500 stands for zero in the data rows.
Every row has a hidden score. In each pair, how much higher is the second row's than the first's? 10 means about the same, 20 much higher and 0 much lower. The score is a weighted sum of the row's numbers plus the product of two more (or one squared), each taken from its middle value.
vec![491, 537, 498, 507, 529, 516, 511, 462, 542, 502]
vec![357, 397, 540, 399, 441, 600, 511, 602, 519, 406] -> 12
vec![479, 423, 537, 414, 457, 562, 552, 573, 500, 443]
vec![558, 647, 502, 544, 531, 468, 555, 417, 556, 572] -> 11
vec![486, 419, 518, 440, 469, 552, 536, 549, 487, 474]
vec![506, 475, 540, 517, 508, 514, 428, 513, 589, 530] -> 11
vec![599, 634, 551, 586, 528, 440, 495, 480, 503, 541]
vec![338, 367, 499, 409, 343, 559, 565, 674, 508, 348] -> 8
vec![575, 552, 445, 466, 578, 490, 590, 387, 516, 599]
vec![560, 670, 558, 600, 498, 459, 458, 489, 539, 526] -> 7
vec![540, 533, 441, 463, 502, 508, 613, 410, 525, 553]
vec![505, 622, 545, 588, 474, 485, 389, 535, 543, 521] -> 9
vec![598, 642, 527, 588, 537, 464, 486, 436, 527, 541]
vec![589, 532, 452, 498, 607, 475, 438, 356, 469, 586] -> 13
vec![527, 547, 515, 538, 552, 507, 486, 442, 540, 481]
vec![545, 579, 514, 558, 542, 482, 441, 446, 518, 522] -> 11
vec![581, 506, 509, 502, 530, 498, 539, 457, 510, 518]
vec![450, 451, 489, 514, 528, 482, 505, 480, 462, 480] -> 7
vec![442, 464, 478, 455, 530, 545, 515, 483, 519, 499]
vec![603, 612, 513, 581, 536, 438, 464, 464, 483, 567] -> 8
vec![595, 531, 523, 520, 529, 502, 527, 474, 506, 532]
vec![358, 410, 616, 404, 341, 613, 569, 744, 545, 305] -> 7
vec![671, 551, 231, 575, 556, 262, 330, 317, 387, 788]
vec![517, 429, 530, 454, 495, 526, 529, 528, 493, 478] -> 8
vec![452, 451, 474, 511, 525, 485, 493, 490, 467, 475]
vec![399, 340, 822, 474, 656, 607, 706, 498, 630, 423] -> 6
vec![534, 470, 537, 491, 509, 518, 520, 493, 489, 497]
vec![466, 397, 453, 458, 528, 467, 505, 454, 452, 554] -> 11
vec![412, 438, 482, 482, 479, 503, 483, 534, 476, 450]
vec![468, 369, 425, 450, 555, 470, 471, 467, 416, 534] -> 10
vec![329, 319, 699, 332, 417, 719, 548, 757, 554, 305]
vec![619, 689, 592, 581, 515, 477, 416, 454, 579, 539] -> 3
vec![555, 628, 524, 582, 503, 461, 396, 494, 523, 558]
vec![452, 450, 478, 430, 508, 552, 532, 494, 509, 494] -> 12
vec![600, 632, 526, 439, 476, 553, 718, 477, 508, 413]
vec![481, 502, 533, 510, 506, 534, 462, 489, 537, 440] -> 5
vec![440, 500, 470, 447, 446, 546, 561, 530, 498, 410]
vec![577, 565, 549, 535, 516, 502, 541, 484, 503, 512] -> 12
vec![545, 520, 462, 544, 572, 474, 382, 410, 485, 564]
vec![603, 596, 368, 585, 532, 336, 422, 392, 447, 648] -> 7
vec![502, 511, 500, 479, 537, 541, 478, 438, 514, 455]
vec![453, 636, 700, 480, 301, 639, 642, 721, 713, 283] -> 6
vec![520, 517, 496, 537, 554, 493, 400, 432, 501, 522]
vec![586, 536, 422, 534, 582, 396, 552, 356, 426, 600] -> 6
vec![581, 537, 546, 520, 558, 506, 573, 455, 484, 522]
vec![402, 382, 469, 429, 476, 533, 498, 552, 459, 455] -> 9
vec![517, 462, 528, 478, 484, 521, 536, 514, 501, 483]
vec![597, 580, 502, 592, 561, 449, 417, 447, 473, 585] -> 13
vec![425, 439, 490, 414, 481, 565, 532, 524, 518, 472]
vec![563, 667, 528, 556, 507, 468, 550, 485, 563, 547] -> 7
vec![513, 451, 443, 516, 460, 500, 594, 535, 423, 510]
vec![503, 535, 511, 467, 519, 551, 473, 440, 520, 460] -> 10
vec![464, 474, 482, 460, 493, 531, 509, 501, 536, 480]
vec![512, 563, 492, 517, 521, 518, 497, 476, 556, 516] -> 11
vec![507, 564, 490, 526, 494, 490, 496, 490, 537, 513]
vec![618, 591, 545, 553, 519, 480, 545, 443, 512, 549] -> 9
vec![417, 456, 476, 416, 470, 566, 527, 543, 517, 474]
vec![470, 479, 494, 533, 508, 469, 480, 483, 479, 490] -> 3
vec![664, 577, 165, 582, 458, 236, 267, 345, 455, 767]
vec![452, 467, 429, 533, 456, 441, 397, 522, 492, 514] -> 7
vec![535, 430, 512, 450, 520, 537, 565, 485, 476, 517]
vec![576, 509, 454, 565, 603, 423, 361, 424, 423, 625] -> 11
vec![501, 451, 457, 489, 550, 463, 541, 424, 444, 531]
vec![502, 501, 489, 478, 534, 507, 539, 438, 526, 519] -> 13
vec![613, 497, 425, 539, 427, 515, 762, 571, 390, 547]
vec![372, 390, 567, 371, 335, 588, 531, 725, 533, 350] -> 5
vec![491, 444, 524, 479, 500, 504, 432, 495, 519, 491]
vec![514, 475, 435, 485, 509, 464, 583, 409, 473, 520] -> 8
vec![500, 553, 809, 554, 601, 664, 546, 544, 616, 442]
vec![498, 545, 603, 522, 470, 585, 398, 585, 592, 437] -> 2
vec![456, 455, 475, 524, 514, 473, 492, 499, 480, 477]
vec![534, 519, 532, 459, 518, 565, 418, 456, 560, 459] -> 11
vec![482, 519, 493, 482, 490, 526, 520, 499, 558, 481]
vec![577, 639, 679, 436, 469, 639, 880, 481, 644, 350] -> 9
vec![563, 524, 542, 522, 499, 509, 510, 506, 519, 505]
vec![520, 452, 349, 506, 492, 406, 404, 446, 465, 581] -> 10
vec![361, 372, 509, 426, 445, 533, 528, 582, 478, 400]
vec![376, 394, 504, 398, 424, 588, 506, 596, 525, 426] -> 15
vec![485, 396, 522, 416, 480, 558, 546, 552, 467, 479]
vec![553, 465, 501, 439, 514, 512, 585, 462, 462, 541] -> 10
vec![475, 565, 505, 508, 497, 512, 497, 483, 548, 501]
vec![508, 520, 528, 532, 520, 501, 505, 497, 512, 469] -> 6
vec![410, 551, 604, 414, 630, 521, 399, 354, 586, 445]
vec![629, 670, 575, 582, 497, 447, 551, 480, 512, 553] -> 7
vec![505, 485, 464, 462, 538, 525, 561, 437, 513, 529]
vec![567, 571, 578, 542, 470, 495, 501, 538, 537, 515] -> 8
vec![496, 413, 534, 421, 461, 574, 557, 546, 504, 460]
vec![502, 408, 541, 429, 497, 527, 497, 546, 483, 492] -> 11
vec![582, 496, 593, 484, 571, 536, 635, 431, 557, 548]
vec![625, 646, 501, 586, 571, 437, 504, 390, 485, 575] -> 8
vec![478, 430, 559, 463, 460, 541, 539, 598, 523, 423]
vec![476, 460, 501, 436, 509, 539, 524, 498, 476, 454] -> 12
vec![600, 604, 498, 583, 564, 396, 563, 388, 448, 566]
vec![616, 569, 500, 547, 575, 445, 493, 414, 477, 576] -> 15
vec![589, 641, 533, 588, 540, 457, 489, 435, 514, 530]
vec![562, 591, 539, 584, 522, 460, 472, 492, 509, 525] -> 10
vec![420, 465, 508, 531, 481, 478, 479, 536, 497, 445]
vec![500, 492, 344, 482, 400, 402, 472, 470, 499, 539] -> 13
vec![430, 421, 485, 490, 476, 491, 501, 530, 494, 454]
vec![504, 516, 541, 528, 505, 520, 483, 525, 521, 455] -> 12
vec![810, 637, 333, 644, 525, 357, 701, 415, 358, 815]
vec![275, 354, 515, 415, 382, 559, 420, 742, 489, 349] -> 5
vec![633, 780, 290, 587, 415, 393, 314, 464, 453, 598]
vec![564, 563, 449, 498, 517, 522, 395, 395, 596, 553] -> 11
vec![550, 520, 544, 529, 509, 503, 508, 502, 501, 497]
vec![362, 244, 692, 403, 486, 640, 603, 621, 600, 376] -> 11
vec![450, 451, 562, 356, 408, 615, 531, 641, 586, 413]
vec![488, 508, 505, 535, 546, 483, 516, 463, 471, 485] -> 3
vec![421, 388, 472, 442, 508, 518, 524, 509, 447, 468]
vec![510, 500, 522, 506, 517, 513, 500, 505, 511, 466] -> 10
vec![323, 471, 654, 470, 460, 561, 368, 739, 544, 375]
vec![518, 520, 540, 518, 523, 509, 498, 500, 506, 478] -> 6
vec![508, 483, 493, 556, 503, 469, 538, 465, 476, 495]
vec![561, 469, 415, 500, 539, 460, 621, 390, 435, 586] -> 13
vec![566, 501, 444, 500, 617, 477, 412, 380, 471, 585]
vec![475, 396, 523, 394, 466, 562, 543, 561, 476, 477] -> 10
vec![430, 432, 495, 484, 522, 519, 514, 510, 473, 451]
vec![582, 472, 263, 488, 506, 348, 422, 374, 432, 691] -> 15
vec![571, 604, 508, 572, 547, 480, 448, 437, 513, 542]
vec![592, 671, 563, 615, 486, 438, 469, 529, 522, 548] -> 9
vec![587, 564, 467, 584, 410, 481, 647, 597, 421, 524]
vec![544, 595, 519, 578, 558, 482, 454, 430, 519, 519] -> 7
vec![386, 361, 558, 401, 419, 674, 642, 720, 458, 388]
vec![581, 533, 506, 498, 636, 474, 564, 373, 447, 582] -> 4
vec![519, 556, 521, 536, 551, 504, 483, 431, 515, 483]
vec![379, 360, 471, 424, 490, 532, 502, 542, 450, 463] -> 12
vec![426, 429, 476, 419, 490, 557, 512, 512, 524, 472]
vec![567, 615, 520, 566, 526, 482, 467, 448, 536, 531] -> 7
vec![553, 475, 526, 477, 516, 532, 552, 478, 499, 505]
vec![613, 584, 446, 567, 591, 380, 579, 346, 430, 605] -> 4
vec![558, 563, 469, 483, 571, 487, 608, 388, 503, 581]
vec![514, 547, 520, 532, 541, 513, 475, 444, 522, 482] -> 8
vec![650, 660, 582, 551, 514, 500, 482, 462, 569, 543]
vec![338, 432, 538, 379, 354, 610, 590, 667, 566, 329] -> 10
vec![543, 477, 526, 482, 530, 510, 536, 473, 497, 505]
vec![334, 447, 609, 394, 337, 647, 614, 708, 627, 261] -> 8
vec![459, 332, 668, 382, 563, 619, 750, 480, 557, 415]
vec![313, 461, 683, 466, 361, 675, 393, 802, 628, 308] -> 14
vec![633, 562, 502, 516, 581, 455, 639, 369, 445, 583]
vec![425, 412, 486, 478, 508, 506, 494, 506, 467, 464] -> 8
vec![431, 465, 499, 532, 508, 498, 478, 516, 476, 460]
vec![473, 475, 556, 494, 468, 502, 420, 527, 532, 469] -> 10
vec![335, 372, 538, 423, 425, 560, 539, 629, 493, 360]
vec![547, 553, 516, 556, 556, 481, 444, 426, 517, 525] -> 11
vec![509, 477, 423, 483, 490, 450, 567, 436, 485, 521]
vec![438, 374, 560, 382, 536, 563, 515, 566, 464, 461] -> 16
vec![429, 451, 493, 534, 502, 496, 462, 529, 481, 454]
vec![367, 368, 502, 437, 462, 546, 487, 585, 466, 418] -> 13
vec![554, 479, 449, 509, 591, 459, 414, 413, 434, 591]
vec![490, 415, 490, 509, 604, 474, 515, 411, 455, 585] -> 8
vec![409, 489, 550, 510, 460, 548, 404, 563, 539, 402]
vec![330, 341, 770, 337, 476, 779, 664, 715, 553, 266] -> 19
vec![425, 413, 498, 500, 502, 502, 490, 507, 470, 461]
vec![217, 330, 588, 377, 330, 640, 412, 807, 555, 295] -> 18
vec![449, 475, 536, 547, 481, 516, 530, 546, 488, 448]
vec![484, 450, 515, 423, 498, 535, 527, 506, 487, 452] -> 12
vec![434, 420, 468, 406, 493, 561, 536, 507, 510, 496]
vec![507, 501, 530, 516, 522, 512, 498, 486, 511, 468] -> 4
vec![592, 489, 493, 455, 520, 512, 630, 432, 493, 534]
vec![553, 569, 586, 552, 551, 539, 410, 507, 554, 497] -> 12
vec![518, 573, 534, 588, 518, 473, 390, 526, 496, 534]
vec![411, 414, 484, 427, 494, 558, 506, 527, 511, 474] -> 12
vec![541, 530, 565, 536, 492, 504, 524, 523, 521, 479]
vec![589, 561, 473, 506, 575, 496, 512, 363, 504, 540] -> 12
vec![428, 490, 489, 552, 478, 473, 423, 551, 503, 468]
vec![649, 684, 560, 594, 522, 429, 540, 471, 494, 552] -> 12
vec![437, 444, 482, 409, 500, 546, 544, 498, 509, 495]
vec![498, 428, 516, 443, 524, 551, 556, 501, 468, 496] -> 9
vec![479, 500, 498, 500, 512, 524, 494, 492, 541, 493]
vec![476, 532, 501, 501, 493, 521, 496, 500, 538, 495] -> 11
vec![581, 563, 315, 590, 500, 332, 357, 397, 477, 643]
vec![468, 459, 545, 501, 596, 501, 321, 434, 546, 524] -> 14
vec![561, 465, 385, 456, 559, 431, 522, 378, 445, 632]
vec![562, 500, 442, 492, 572, 434, 587, 375, 439, 574] -> 5
vec![575, 588, 476, 517, 548, 471, 593, 383, 527, 593]
vec![453, 407, 468, 492, 536, 503, 497, 488, 473, 477] -> 6
vec![608, 589, 535, 587, 563, 442, 478, 484, 461, 533]
vec![557, 534, 552, 531, 499, 502, 517, 501, 515, 504] -> 9
vec![308, 362, 542, 370, 393, 601, 474, 683, 540, 372]
vec![512, 517, 540, 525, 535, 509, 509, 492, 506, 472] -> 4
vec![537, 615, 360, 518, 467, 451, 429, 477, 440, 536]
vec![561, 588, 501, 559, 580, 441, 451, 381, 473, 556] -> 8
vec![404, 381, 562, 400, 534, 558, 443, 598, 485, 437]
vec![563, 544, 455, 550, 575, 417, 551, 390, 453, 568] -> 3
vec![633, 498, 398, 520, 559, 454, 714, 409, 367, 684]
vec![547, 543, 465, 591, 546, 420, 463, 434, 441, 580] -> 7
vec![467, 467, 483, 442, 515, 544, 551, 467, 510, 511]
vec![446, 432, 467, 418, 499, 550, 541, 510, 504, 493] -> 10
vec![501, 543, 563, 553, 494, 507, 472, 542, 530, 458]
vec![489, 455, 510, 463, 526, 529, 523, 490, 487, 456] -> 11
vec![593, 537, 432, 554, 602, 393, 526, 350, 422, 630]
vec![428, 601, 692, 486, 640, 470, 239, 344, 659, 439] -> 13
vec![541, 620, 533, 611, 471, 453, 373, 552, 518, 565]
vec![483, 423, 333, 574, 566, 375, 165, 464, 385, 700] -> 17
vec![444, 443, 506, 531, 454, 524, 497, 540, 503, 433]
vec![492, 514, 501, 549, 529, 457, 499, 459, 486, 502] -> 11
vec![551, 560, 479, 604, 443, 458, 532, 472, 516, 530]
vec![394, 380, 575, 370, 418, 601, 547, 657, 524, 371] -> 16
vec![565, 549, 349, 566, 478, 364, 391, 418, 486, 623]
vec![450, 598, 479, 562, 425, 494, 361, 608, 500, 468] -> 11
vec![581, 666, 533, 636, 457, 427, 573, 535, 455, 546]
vec![646, 552, 368, 548, 596, 334, 488, 332, 408, 686] -> 8
vec![321, 322, 523, 417, 437, 570, 509, 628, 476, 374]
vec![549, 499, 529, 513, 508, 509, 529, 472, 505, 499] -> 9
vec![699, 762, 203, 637, 443, 253, 272, 387, 457, 742]
vec![517, 461, 319, 485, 497, 394, 431, 416, 432, 625] -> 12
vec![566, 651, 533, 594, 513, 447, 424, 485, 535, 545]
vec![327, 322, 496, 408, 438, 549, 479, 630, 452, 402] -> 11
vec![609, 617, 570, 567, 502, 467, 510, 490, 520, 536]
vec![389, 406, 498, 442, 449, 529, 560, 559, 489, 402] -> 7
vec![541, 489, 464, 508, 572, 450, 567, 383, 449, 555]
vec![316, 356, 677, 381, 372, 694, 474, 798, 598, 295] -> 16
vec![486, 550, 511, 517, 487, 522, 506, 505, 559, 481]
vec![561, 553, 503, 579, 551, 450, 427, 464, 477, 562] -> 10
vec![434, 494, 510, 436, 450, 569, 590, 545, 549, 424]
vec![505, 417, 525, 459, 497, 543, 528, 523, 486, 482] -> 10
vec![610, 672, 575, 604, 512, 443, 508, 490, 511, 542]
vec![495, 461, 480, 480, 543, 501, 567, 433, 457, 492] -> 8
vec![490, 463, 553, 472, 513, 541, 502, 533, 498, 471]
vec![353, 428, 530, 393, 378, 591, 578, 639, 556, 352] -> 9
vec![437, 466, 512, 498, 503, 532, 488, 512, 556, 472]
vec![483, 395, 525, 427, 480, 563, 528, 552, 476, 469] -> 11
vec![534, 651, 401, 566, 450, 440, 397, 510, 484, 517]
vec![529, 477, 554, 479, 495, 528, 566, 502, 500, 472] -> 9
vec![584, 677, 542, 595, 491, 459, 478, 485, 544, 532]
vec![591, 604, 555, 558, 545, 486, 495, 487, 508, 541] -> 13
vec![374, 383, 492, 450, 460, 516, 496, 573, 474, 421]
vec![582, 551, 454, 560, 601, 454, 364, 385, 472, 607] -> 14
vec![436, 409, 479, 462, 524, 493, 527, 478, 449, 487]
vec![618, 670, 361, 583, 528, 386, 367, 414, 418, 638] -> 14
vec![623, 564, 369, 563, 598, 342, 436, 350, 430, 690]
vec![542, 618, 563, 601, 480, 462, 430, 571, 538, 525] -> 12
vec![503, 495, 504, 464, 525, 548, 476, 431, 517, 455]
vec![489, 440, 534, 423, 468, 561, 574, 549, 512, 444] -> 12
vec![377, 368, 487, 447, 487, 526, 486, 542, 464, 450]
vec![432, 405, 493, 466, 491, 518, 506, 537, 490, 433] -> 7
vec![463, 441, 475, 455, 523, 518, 545, 476, 437, 490]
vec![541, 488, 445, 525, 535, 459, 570, 434, 447, 550] -> 8
vec![472, 515, 506, 489, 509, 532, 492, 489, 524, 490]
vec![433, 465, 518, 492, 523, 520, 516, 481, 520, 486] -> 9
vec![516, 511, 530, 520, 518, 516, 504, 471, 502, 477]
vec![305, 376, 482, 414, 391, 591, 401, 695, 453, 382] -> 15
